In the data rows, the value 128 means zero.
Some points, each followed by its number:
[153 150 135 141 139 136 154 183 179 156 176 173 196 139 161 195 203 190
 162 165 131 151  83 142 143] 0
[160 153 124 184 188 146 113 118 101  94 128 120 100  41  86 123 100  47
 107 100 102  73 116  60 108] 1
[180 179 222 176 160 165 163 168 147 162 189 179 171 168 163 147 149 153
 112 104 100 141 181 165 155] 2
[105 129 196 147 135 138 152  62  20  53  88  70  97  91 135  54  91  63
  92  75 101 137 222 177 163] 3
[128 119  81 116 110  86  28 107 116 129 114  99  92 111  97 116  92  91
 117 102 120 101 133  99  76] 4
[157 162 203 130  60 117 142 137 144 154 177 156 148 173 194 145 117 100
  75  87  84  20  39  41 118] 5
[119 109 137 139 163 157 176 173 146 151 198 189 177 126  95 157 168 146
 181 181 132 124  79  96  97] 6
[115 121  81  74  85  62  14 148 165 136 102 108  96  91  94 135 108 172
  52  46  59 110  76 160  99] 7
[142 146 150  66 105  70 141 195 203 208 162 158 132  92 211 120 126  60
 122 118 168 180 153 124 150] 8
[147 118  91  78  97  96  32  38  43 127 133 184  71 156 107 130 142  87
  89  85  94 105 113 130 142] 9
[ 81 102  90  84  94 146 186 125 111 106  94 106 102 134 133  92 115 137
  89  69 131  69 148 114 133] 10
[143 124 107 150 162 128  84 129 104 112 109 104 103 103 103 110 102 100
  47  39  33  59 137  71  75] 11
[123 161 144  81  69  86 105 121 126 106  69  87  80 100  99  91 102 143
  87  77 162 136 190 168 191] 12
[126  83  75 168 163 124 106 100  90 122 155 127 118 176  91 112  95  94
 114 110  57  64  86  67  44] 13
[ 66  76  40  76 150 135 171 135 130 103  74  96 104  79 168  93 151 195
 115  97  87 181 153 200 115] 14
[129 124  80 133 105 127  73 139 130 116 111 109  99  56  88 125 115  94
 100  92  92  55 101  66  90] 15
[ 80 101  49  31 110 109 107 102  75  82 127 136 162  89 118 133 188 129
 165 141 156 141 108 144  95] 16
[110 108  76 147 140 154 169 127 165 118  73  95  78 117 184 118 109 136
 155 149 186 182 194 190 166] 17
[175 182 150 139 103 140 151 207 217 180 181 181 159 103 112 190 160 101
 100 113 133  85  36  21 125] 18
[113  91  87 128 111 134 112 141  98  87  76  29 109 114 167 155 122 193
 165 131 126 122 158 196 147] 19
[128 130 146 136 145 103 142  82 135  98  54  67  46 122 131  70  48 136
 103 117 156 190 168 217 161] 20
[125 144 148  87  79  85 127 155 157 137  98 109 129 102 152 126 143 192
 167 176 169 148 102 152 165] 21
[148 147 163 159 155 166 196 163 162 157 158 148 165 174 167 145 173 185
 145 147 119 173 164 188 164] 22
New points follow, each followed by the numbers of its two nearest points above by angle, nearest first.
[125 132 163 114  99 138 201 111 153 145 155 138 106 160 154 110  87  89
 141 157 186 194 109 139 179] 8 17
[113 111 111 150 181 204 227 174 172 157 153 168 163 167 164 154 182 203
 114  96 107 148 168 192 134] 22 2
[169 168 134 169 166 102  30  76  45  91 100 191 140 126 102 118 108 140
 127 105 111 108 133 130  97] 9 4
[122 102  52 146 148 152 120 146 162 132 107 115 103  89 139 141 117 117
 130 124 100  67  97  83  80] 15 13
[129 138  94  79  74  78  56 125 159 174 150 138  94 183 142 114  79  68
 100  82 184 134 175 140 116] 4 8
[ 85  99  86  60 113 102 191 159  77 116 136 136 166 148 105  91 186 199
 119  92 115 148 135 165 123] 14 16
[146 159 150  94 111 111 115 126 146 100  94 104 127 136  63 150 136 175
 194 214 202 180  55 137 140] 21 0
[155 163 199 151  84  73  75  97 145 153 152 131 126 155 131 133  97  89
 149 170 179 196 123 127 160] 8 21
[150 161 163 120 120 140 146 191 187 167 175 180 191 125 183 188 198 176
 191 196 163 137  82 112 152] 0 6
[153 126 185 143 160 141 185 127 150 147 108 127 221 158 141 138 152  50
  64 145 144 121 122  24 136] 18 5
[127 137  84 112 148 149 145 140 142  88  66  98 100  89 130 142 130 134
 111 107 140 128  95 123 117] 14 15
[119 110  69  67 109 144 140 168 133 154 126 132 163 191 154 103 184 224
 177 148  73 157 191 217 173] 22 14
[138 143  74 130 144 105  83 124 149 107  58  83  63  79  94 112  94 138
  66  60 114 149 147 154 122] 7 12
[103  87 101 137 110 124 125  89  39  82 122  87 117 142  62  70  90  75
 139 130  58 118 139 156 125] 3 13
[ 73 105  73  27  77 100  97  92 103  84  81 101 128  58 151 116 164 123
 174 157 188 171 147 152 152] 16 21
[185 170 206 205 141  85  36 128 179 173 190 167 136 119 109 185 107 114
 120 141 130 115  88  43 100] 18 5
